One vector is turned by the same rotation once a step. Each row is the vector after some number of steps, and that number follows the row.
The counts run from 0 to 171.
[-20  14   7  33  19   7  20  10 -10  24 -21 -21 -19 -20   6  34   1 -17
  28   3 -22  16  -7 -23  16  12   1 -42 -30  24  77  22  20  -1  50 -22
  15 -16  21  17 -15   3 -20  15 -55   8   2   1   1 -27  -7 -24 -11 -14
  22 -30  14 -42   5  21 -10 -47 -13 -29] => 1
[  0  -4   6  11 -23  12   3  23  -3  27 -20 -26 -12  13  19  -5 -47  -7
 -26   5  -7  25  63   1  26  19 -38  19  39  20  -2  14  11  36  -6  50
 -25 -27 -43  14  -9  50 -57 -11   6  38  -3  19  20  -7 -27  17  22  -9
 -26 -14   2 -24   7 -34   0  17  11 -22] => 146
[ 43   6  -3 -18 -24  63  -1 -27  -9  32 -29 -34  19  27  10 -24 -34  -2
   1   5  -1 -16 -11   9  23  27  32  12  32   5  -2   7   7  35  -8  39
 -30 -19 -21  17  -6  52 -27  -3  24 -35   3  22   9  -9 -19  28  -2  52
 -33  12   9 -29  37 -39 -14 -11  12 -16] => 67
[ 31  20  11 -23  -1   9 -12 -15  18  -5  28  15  12  -6 -36 -15  23  39
  13  15  27  17 -35  21 -35   0  39  28  32 -52  24  11 -10  -9   9  30
  33 -19  40 -26 -19 -24 -29 -24   2 -14  32 -34   2  -3 -31 -52 -25  25
 -17  33  -3   8  48  26  -1  28   2 -17] => 112
[ -7  17  -8 -19   2  20 -37 -23  -6 -23 -24  18  -5 -26  12   8 -19  21
 -34  -8 -42 -34  11  25   1  19  38  20  -7   1  18   8  33 -43  16  30
  21   2  38   7 -16 -28   8 -34  -9   3   9 -52 -13   7  67   0 -30 -24
  10 -22  16  27 -14  42 -13  14  27  -9] => 92
[-14  19   3  14 -15   7  10  -2  13 -15 -11 -42  -6 -20  15 -15   3  -6
   4  -6 -44  20 -18  21 -11  20   5   6  -5   0  33   2   6   3  57  22
   4 -38  55 -40   0 -10 -25   2 -49  72  -4 -14   1   8  -9  -6  33 -37
  11  -9  21  26 -18  67  -5   9  17  12] => 17
[ -5  11  22  -6  13 -52  11 -14 -39  -6  22  21   6 -13 -15  16  45  25
   6  -1  -9 -37  10  -4  18 -48 -32  14 -14   6   5   5  41 -10  -8  -1
   6  39 -11  53 -54 -32  10  -1 -15 -12  42   1   0  -3  -3 -29 -15   8
 -18  -7 -38 -17 -26 -17  11  56 -37   7] => 104
[ 34  10  -8 -15 -11  44   8  19 -24  -6 -13 -25  22  31  32 -20 -54  25
 -27 -15  -1 -33  31  14  26  26  22  22  19  15 -25 -14 -13   8  -4  32
 -13 -41 -39  -3  -7  10 -16   1  30 -58  -6  46   6  23   6  61  18  10
 -33   6   5  -4   1 -21 -18 -22 -15  -1] => 70
[  3  24  38   2  10 -48  -1  24  -8  -9  10  12  10 -29 -22 -14   1   6
  22 -42   1  20  21 -23 -10 -23 -10  -5 -12 -13   6  47  47  -5  -1  -1
 -18 -24 -24  35 -62 -41  -1 -10 -13  34 -11   9   9 -28  11 -19  -2 -18
 -61   5 -45 -36 -20  47  20  15  -9  17] => 100
[ -5   3  -1  -2  16 -13  13  16   0  16 -32 -30 -64 -53  12  25  -3 -12
   5  -1 -57   1   3  37 -29  25 -19 -19  11  -4   3  -4 -13  -1  28  -1
   9 -30  29 -73  15   6   8   7   0  37 -24 -13 -31 -25  12  -5 -26 -17
  17 -49  22  32   2 -13 -24   3  23  15] => 155
[-25 -22   8  35  -5  17  21 -15 -11  21   7   2   8  25  -1  26  19  20
  21  22  -4  54   1 -39  22  11  -8 -41  22  21  55  16 -41   9  33   9
  12  -7  26  17 -11  16 -53   8  11 -20  14  14   2  19 -33 -46 -19   1
  -1  23  35 -26  12  -4 -33 -19 -31 -46] => 126
[ -1  18  25  -8  10 -50   4  -6 -36  -2  27  24   3 -21 -16   7  33  12
  10 -11  -4 -25  18 -11   8 -54 -30  12 -14   0   0  20  56  -3 -18   3
  -6  30 -26  51 -62 -34  14  -3 -17   6  37   3   3 -20   0 -26 -20  -3
 -28  -8 -47 -35 -21  -8  19  47 -32   6] => 103
[-11  13   9   1 -24   6   7  -4  15   0 -11 -48 -11 -29  -3 -21  -8  -8
  18 -14 -33  49 -10  -6 -17  16 -10  -1  10  -2  18  20  19  18  32  34
 -26 -37  35 -28 -26   2 -31   1 -45  81 -17  -9  -1 -20 -19 -14  32 -37
 -18 -15   9 -15   0  54   3   9  24  10] => 19
[ -3  -5  10  18 -26   8   7  20   9  31 -28 -29  -7  14  20  -8 -47 -19
 -11   2  -7  33  45  -4  40  28 -32  15  36  21   3  20   0  39   9  40
 -25 -32 -26  19  -4  57 -62  -9   8  45  -8  23  23  -4 -24   9  24  -1
 -25   3  15 -22   3 -18  -3   3  17 -15] => 145
[-20  -4  24   7 -27 -30  25   3 -31 -22  18  -6  -8   3   5  -4  15  14
 -20   4 -16  11  42  -7  11 -27 -80  12  10  38 -33 -21   3  18  -1  35
 -26  12 -18   9 -36 -10 -17  10   2  20  13  33  -3  12 -31 -12  37 -39
 -30   6  -7 -21 -40 -15  -1  53 -11  24] => 25
[  6 -11 -10  -7 -15 -27  18 -27  11 -28  -1  28   0 -24 -12 -48  23 -36
 -27  39  50  25   6  11   4 -68 -24   9   5   0 -56 -10  -1  -8 -24  10
 -17 -13   1  -2  24  -7  10 -32   8  44  -9   0   0 -38 -29  10   9  14
   5  19 -57 -37 -22  -3  29   9   6  13] => 40
[ -6 -39 -11  22  -9  32   6 -35 -14  40  -7   8  -5  10 -51  24  32  21
 -30  27 -30  34  -3  -1   3  -4  19 -27  34 -16  17  48 -47  -2 -10  16
   7 -19   4 -25  13  33 -30 -31  52 -21  23 -11 -19  -8  -9  23 -34  44
 -12   7   1  -7  11 -41  -7  -3   5 -11] => 49
[  9   1   4  19  -4  24   4  21   1  31  28   9 -18  25  -6   3  -7  39
 -17  21  39  36  30 -27 -13  14  -4 -18  37 -27  31   1 -20  -6   0  29
  27 -17  -3  -7   4  24 -59  -1  18 -31   1  13   2  -9 -48 -45 -12   1
  -7  16  18 -38  42 -32 -14  -8 -16 -66] => 129
[ -2 -11   9  30  -4  27   6   9  -1  35  20   6 -13  24  -4  14  -3  27
  -3  17  20  51  23 -30  -2  14  -8 -24  36  -7  39   8 -32   1  10  25
  20 -13  10   3  -9  25 -63   3  21 -23   6  16   9  -1 -43 -52 -18   4
 -11  10  25 -34  41 -24 -21 -11 -16 -63] => 128
[ -5  27  -1  -1  27  10  14  -5 -24  11 -38 -42 -27 -19  26  -1  23  -2
  18 -29 -34 -34 -24   7  -5  29  39 -59 -33   1  13 -20  30  -9  36 -12
 -16 -20  44 -24   8  13  45  39 -22 -22 -21  18 -30 -26  36  22 -13 -13
   0  -8  15 -15 -29   0 -32 -40 -10  18] => 78
[ 29  23  36  31  13   7   6  41 -10   8   6   4  -5  23  26 -10 -54  19
 -22  -6  11 -25  49   3  14  16 -47  30  -1 -12  27  -7  -4  -3  16  28
  31  -2 -24  32 -28  10 -42   7 -36 -19  -9  35  28  17 -37 -47  36 -18
 -10  19  19  -4   1 -16   4  44   9 -10] => 8
[ -4  -1  16  14  -1  -8   8 -15  23  -6   6  19 -31 -18 -19 -19  38  14
 -15  15   2  40 -18  30 -38   9  -5 -12  25 -37 -18 -11 -50 -22  24  19
  16 -27  57 -69  25   2  -6  -6  34  21 -14 -11 -21  -1 -15 -39  -9   0
  -7  54  12  23 -11  23 -18  29  30  33] => 34
[ -6  29  -6 -16  -2  23 -35 -21   5  -1 -15 -13  -6 -24 -18   2  15  28
 -28 -22 -37 -13  -6  26 -15  19  64  10  -6 -25  28  34  48 -35  28  28
  14 -26  48 -13 -18 -18   7 -25 -18  13  23 -56 -22 -19  55  11 -16 -24
  -5   1   8   9 -13  48  -2   8  32   9] => 94
[ -7  -5   8   9   0  -5   4 -30  12  -7   1  12 -37 -20 -21  -8  51  26
 -17  22 -10  22 -22  30 -38  10  -9 -18  20 -27 -12 -15 -45 -20  17  24
  19 -18  68 -74  23   6  -7  -6  26   7  -1 -26 -31   0 -17 -38 -13  -6
   7  42  20  28 -13   7 -23  37  25  25] => 33
[  8  10 -10 -21  -5 -31  26  13  -5 -54  34  15  32 -17  11 -31  -4  -9
  16  24  46  27  -4  -7   4 -53  -4  24   5  12  -9 -10 -10  -2   5 -10
   3 -26   0   6 -10 -69 -21 -21 -26  28  -2   1  17   8 -36   2   1 -10
   2  -8 -45 -29   6  55  17 -31 -51 -37] => 118
[  6   2  -2  18  32 -22  27  47   0 -16  21   8 -14  11  51 -28 -17   2
 -35  16  41 -12  38  18   9 -16 -18   8   8 -27   1 -47 -32 -25  16  -6
  48 -21   0 -18  47  -8 -22   3 -15   5 -25  33   4  25 -30  -7  12 -14
  46  -1  -5  18 -19  -6   2 -20 -38 -39] => 134
[-28 -12  22   3 -25 -33  20   6 -34 -23  21   8 -17  -7  13   4   5  16
 -20   9 -28   3  52 -12  12 -24 -90   8  14  39 -29 -22  -9  15  -6  31
 -16  19 -11   8 -38 -18 -20   7   9  17   9  22  -3  27 -24 -20  18 -38
 -22  -7   1  -4 -44 -13 -12  52 -16  16] => 26
[-10   8 -24  15  21 -12  17   8   8  -5  -8  -7 -23 -21  59 -20  -3 -38
  -8  34  12  -7   9  15  16 -11  -6   2   0  -7  18 -23  -2 -19  23 -13
  32  -7  34 -11  59   8 -11  -4 -44  59 -25  -4   7  -3 -10  -5 -11   1
  70 -45  -1   9 -11   2   2 -32 -21 -56] => 137
[ 29   3  24  -7 -11 -18  13 -13   0 -23 -48  18  -6 -35  13 -17 -46 -47
   9  15   6  -6   9  17  16 -20 -66  24   5  50 -52  -9 -10  13 -18  23
 -33   1 -16  17 -25   3   8 -13   7  19 -35  18  13 -26  -6 -13  14   5
 -30  11 -22 -12  -7  -8   1  33  42  40] => 163
[ 18 -29   1  25   9  19  17   1  -8  37   2   4   0  20 -37   6  17  30
 -30   2  -7  32  12   7 -14  -2  23 -24  36 -47   2  37 -59  -6  -8   9
  13 -48 -19 -41  21  26 -29 -18  58 -33   7  17 -10  -2 -19  25 -23  45
 -23  36  -8   3   2 -26   0 -12  -4   6] => 51
[ -5 -19 -12 -11 -22  28   7 -58 -30 -28 -38  14   0 -17 -15  19   3   4
 -48  41 -46 -34  -2  37  18 -21 -20  21  -3  50 -34  -8 -21 -10   0  27
   1  12  18 -12  -8 -10  18 -31  18 -37  29 -34 -23   2  19  32   2   3
  13   7  11   6 -28 -18 -15  31  28  40] => 168
[-16  -3 -24 -23  -9 -22  27 -17 -18 -36  31   8  20 -17   5  -7  27 -12
  10  39  32  19  -7 -20  17 -61  -5   3  -5  34   6 -13  13   0   5  -4
   1  -2  13  23  -5 -57 -13 -16 -34  23  27  -7   3  -7 -27   5 -12  -5
  24 -35 -36 -50   0  23  10 -30 -57 -51] => 120
[ 18   8  -2  20  20  -3  21  44  -3   2  31   7 -15  32  21 -27   0  34
 -52  15  59  -7  44   9  -3  -4  -8   8  18 -47  -1 -35 -25 -21   1  15
  44 -26 -12 -20  37  15 -35   7  -6 -26  -1  32   5   8 -53 -12  14  -5
  23  20  -5 -14  -2 -31  -3  -6 -30 -41] => 132
[ 23  16   1 -16   4 -25  21  15  10 -49  39  17  44   0  -5 -44   2  15
  13   8  60  26 -13   8  -8 -32  13  33   7 -17  -7  -8 -20  -7  16   7
  11 -47   6 -10  -8 -57 -22 -16 -11  10   4  10  22  13 -37  -6   9  -2
 -13  39 -39  -9   5  62  15  -9 -32  -5] => 116
[ 37 -22  10  24  25  -3  22  37  -4  15   8  11  -2   8 -14 -17  -9  15
 -26  -7   8  21  22   9 -14  -7   6 -17  31 -54 -10  26 -70 -14 -13 -13
  12 -52 -36 -38  19  -2 -17 -17  58 -23 -27  45  -1   0 -18  23 -12  39
 -28  17 -23  18   3 -14   6 -22 -15  -3] => 53
[ 47  -8 -11   1  33 -22  22  30  -7   5   4  11  -7 -26  12 -31 -14 -18
 -11   0  12 -18  16  12 -13 -41   5 -12  12 -39 -18  -3 -31 -19 -31 -28
  14 -19 -35 -23  32 -19  10 -13  20   8 -44  36   1 -15 -17  28 -30  46
   3 -48 -49  13  10 -34  18 -29 -29 -27] => 56
[ 21  14  13 -17   3   7 -20 -27  14  -1  25  18   8 -12 -29   3  20  38
  23  10   5  15 -35  23 -28   6  25  19  27 -34  28  19 -12 -15  17  28
  37  -3  36 -21 -29 -18 -30 -19   6 -14  27 -42  -3   7 -24 -62 -46  27
 -11  18  11  22  51  20  -9  36   2 -24] => 111
[ 28   5  -4 -18  -2  34   6  31 -31 -16 -15 -16  14  21  42 -17 -62  22
 -27 -17  -4 -32  43  13  19  17  17  15  17  16 -28 -21 -15   1  -4  24
 -11 -45 -35  -8  -4 -16  -4  -4  27 -49 -14  41   2  26  15  61   6  -5
 -27 -13   0   2  -1  -8 -18 -27 -18  -9] => 71
[ 27 -23   8  24  15   5  23  19  -3  26   4   9   0  11 -30  -6   4  26
 -30  -4   1  28  19   4 -18  -4  18 -23  34 -52   0  33 -66 -11  -3  -1
  18 -50 -29 -39  20  14 -24 -14  59 -25 -13  34   0  -1 -22  22 -10  41
 -30  31 -17  11   2 -23   2 -14  -8   7] => 52
[ -6  -6  27   4  16 -17  -1 -32 -20 -12  14  33   9 -12  -4  26  23  33
  27   8 -35 -11 -18  11   7  -4  -7  12  11   6  36  11 -20 -22  29   7
  37  39  34  21 -48 -33 -12  -7   5 -14  32 -25   3  40  -4 -68 -48  20
  -2   5  17  43   5  15 -20  50 -19  -5] => 108
[ 15  -3  -6  -4 -10 -29  12 -17  18 -27   3  32  -5 -37 -16 -49  14 -34
 -17  31  44  34   3   6 -11 -54 -25  14  17 -12 -50  -5  -2  -8 -33  12
 -17 -21   5 -11  20  -6  -3 -35  14  54 -27  -5   2 -44 -31   0   3   8
  -2  18 -51 -35 -12   9  30   6  18   4] => 39
[-36 -55 -14  22 -20   9  13 -58 -20   5 -22  22   4 -17 -17  28  17 -15
 -16  44 -49  37   5 -13  38 -26 -12 -23  24  39   4  35 -49  -5  -9   2
  -3  11  10  20   5   6 -22 -47  43  17  15 -21  -4   7   1  15 -39  36
   9 -19   8   3 -12 -10 -13  -9  -8 -21] => 46
[ -7  33   9  -3   6  -5 -12  -9   6   0  -9 -22   4 -20 -39  -4  25  23
  -6 -44 -21  11 -12  14 -17  19  56  -7 -11 -39  23  46  44 -21  35  19
  -8 -47  33 -16 -24 -13   5  -7 -13  12  20 -25 -14 -21  30  10  -1 -24
 -31  34  -6  -7 -27  61   5  -1  19  40] => 96
